Each path is a new rotation, seen through one point. The rows after it are directions, each followed by how far the rotation turns it, in degrees per step (0 if it stays put).
Each turn is a multiple of 5 degrees from 10 to 175, or 0.
Each row of a path follows its step; steps can be skipped.

step 0: [-.07,-.12,.23,.10,-.17,-.06,.22,-.04,-.03,.10,-.21,-.10,-.03,-.13,-.11,-.04,-.06,-.01,.19,.05,.29,.03,.07,.08,.07,.04,-.24,.00,.38,-.07,-.18,-.13,-.04,.17,-.12,-.01,-.01,-.05,.04,.00,-.19,.05,.11,.04,-.20,-.20,.08,.34,-.04,.15,.12,.08,-.11,.09,.24,-.05,-.05]
step 1: [-.07,-.02,-.13,.15,-.05,.18,.05,-.22,.02,.17,.07,.04,.21,.02,.03,-.15,-.01,.00,-.22,-.04,-.11,.27,.05,.05,-.20,.22,-.08,-.21,-.30,-.04,-.14,-.15,-.10,.25,-.06,.11,-.10,.09,.05,-.16,.10,.01,.05,.19,-.37,-.01,-.10,.06,.12,-.07,-.03,-.18,-.04,.14,.00,-.21,-.03]
step 2: [.11,.01,-.20,-.02,.26,.10,.06,-.13,-.06,.02,.06,-.08,.04,-.25,-.10,.02,-.06,.22,.15,-.04,-.12,-.07,-.18,-.02,-.22,.04,-.12,.31,.17,.10,-.15,-.15,-.23,-.17,.13,.15,.00,.15,.22,.01,-.04,.03,.10,.16,-.12,-.03,.39,-.14,.03,-.02,.00,.05,.04,.00,-.18,-.04,-.13]
step 3: [-.03,-.13,-.13,-.15,-.11,.13,-.16,-.26,-.06,-.06,-.09,-.03,-.05,-.06,-.04,.04,.12,.28,-.05,-.07,.18,-.05,.17,-.13,.07,-.10,-.11,-.08,.27,.06,-.22,-.13,-.02,.13,-.05,.28,-.04,-.23,-.08,-.18,.21,.08,-.07,-.15,-.11,-.10,-.20,.05,-.20,-.13,-.07,.13,.00,-.07,-.20,.23,-.08]
step 5: [.00,-.19,-.04,.09,.21,.17,.23,.04,.37,.07,.05,-.17,.00,-.08,.05,.23,.19,-.05,-.20,.05,-.07,.09,.07,.10,.06,.17,-.28,-.04,.07,-.12,.02,-.14,-.03,-.18,-.13,.04,.07,-.01,.11,-.08,.18,-.23,.22,.14,-.08,-.17,.01,-.08,-.18,.18,-.03,-.11,-.18,.14,-.08,.03,.08]
step 6: [-.10,-.19,.05,.05,.31,.13,-.14,-.17,.15,-.13,.03,-.06,-.04,-.06,.18,-.14,-.16,.02,.08,-.04,.06,.17,.00,-.18,-.26,-.02,.02,.28,-.10,-.06,-.31,-.11,.24,.09,.04,.28,-.06,-.04,-.05,.02,.08,-.15,-.15,-.16,-.16,.09,.15,-.12,.06,.08,-.06,.13,-.06,-.01,.01,.01,.28]
step 7: [-.01,-.36,.18,.01,-.19,-.28,.02,.20,-.11,-.17,.06,-.08,.03,-.15,.02,.07,.04,.35,.07,-.14,-.03,.13,-.16,.09,-.05,.05,-.06,-.10,.08,-.03,-.08,-.16,-.13,.22,-.19,.09,.03,.10,-.02,.06,.12,.11,.00,.04,-.07,.12,.15,.04,-.20,.13,.15,.37,-.02,-.03,.00,.15,-.11]
step 9: [-.05,.07,-.24,.18,-.02,.04,.18,-.14,-.05,-.11,.19,-.12,-.04,.00,.13,-.04,.10,-.04,-.03,.18,-.16,.09,-.13,.18,-.26,-.26,-.23,.23,-.03,-.23,.05,.03,-.23,.12,.10,.14,-.18,-.14,.16,.00,.14,.09,.00,.21,-.11,-.15,.12,.15,-.03,.18,-.05,.00,.00,.00,-.03,-.17,.15]
step 10: [.00,-.02,-.13,-.11,.30,.11,-.02,-.11,.10,.05,-.01,.03,.08,-.06,.13,.11,-.01,.30,.11,.12,-.02,.17,-.31,-.15,.18,.06,-.02,-.09,.05,.14,-.06,-.22,-.12,-.02,.01,.11,.01,-.09,.02,-.11,-.15,.09,-.27,-.03,-.19,-.13,-.19,-.05,-.02,.28,.02,.25,.16,.17,-.27,.03,.03]
step 12: [-.08,-.05,.01,.01,-.04,.00,.03,.05,.22,-.13,.01,-.06,.15,.09,-.16,-.05,.24,-.29,.22,-.08,.01,.05,-.05,.13,-.01,.00,-.33,-.21,-.01,.03,.19,-.22,.12,.07,.23,.06,-.14,.08,.00,-.19,.22,-.03,-.01,.02,-.12,-.28,.06,-.07,-.14,.07,-.09,.20,-.19,.03,.10,-.03,-.29]
step 13: [.01,.19,.17,-.05,.06,.09,.16,-.07,.29,-.02,.05,-.09,-.10,-.15,.13,-.03,.11,.09,-.06,.15,.02,.22,-.08,-.11,-.24,.15,.04,.11,-.19,.07,-.11,.06,-.13,-.25,-.09,.08,-.13,-.17,-.26,-.09,.27,-.07,.11,-.17,-.16,-.03,.17,.08,.07,.23,-.26,-.03,.05,.03,-.02,-.13,-.07]
[-.09,.00,-.01,.02,-.01,-.06,.02,.03,.01,.06,.00,-.01,.02,-.01,-.06,-.04,.00,-.03,.07,-.04,.00,-.03,.02,.01,.05,.01,.04,-.06,-.04,-.05,.01,-.04,-.02,-.02,.05,.06,-.03,-.02,-.09,.05,.01,.01,.09,.05,.02,-.03,-.03,.04,-.03,-.01,.03,-.03,-.03,.02,.01,-.02,.02]	95
[-.05,-.08,.03,-.04,-.03,.05,.03,.01,-.09,-.02,-.03,-.02,.02,-.06,-.02,.05,.04,.00,.02,.01,.00,-.01,-.05,-.03,.04,.02,.01,.01,.00,.00,-.02,.04,.03,-.03,.01,-.02,-.01,.04,.01,-.01,-.01,-.01,.06,-.05,.00,-.08,-.03,-.01,.01,.05,-.06,-.03,.02,.12,-.02,.04,.00]	145
[.04,.00,-.07,.01,.01,.04,.05,-.05,.02,.00,-.01,-.04,.01,-.01,.05,-.09,-.04,-.01,.04,.02,-.01,.00,-.03,-.05,-.01,-.08,-.03,-.02,-.02,-.01,.05,.01,-.01,-.08,.04,.04,.06,-.03,-.01,-.02,.06,-.01,.03,-.03,.01,.08,.07,.00,.01,.01,-.02,.00,-.01,.07,-.02,.06,.02]	100
[.03,.00,.02,-.06,.00,.01,-.01,-.06,-.02,-.02,.04,-.01,.00,-.03,-.01,-.02,.03,-.03,-.01,-.07,-.01,.03,.01,.01,-.01,.00,.12,.07,.02,-.01,-.03,-.07,.01,-.01,.05,-.03,.05,-.01,-.01,-.02,-.01,-.03,-.04,.07,.00,.05,-.01,-.01,-.10,.02,.02,.02,.05,.06,-.02,-.02,.03]	90
[.03,-.01,-.01,.06,.03,.08,.05,.02,.08,-.04,-.02,-.01,-.05,.01,-.01,.05,-.06,.00,-.01,.04,-.06,.05,.01,.00,.03,-.02,.01,.00,-.03,-.07,-.03,-.03,-.02,.02,.01,-.02,.05,-.01,-.01,.00,-.09,.01,.01,.02,-.04,-.02,-.06,.05,.06,.01,.06,-.03,.02,.04,.01,-.02,.05]	80
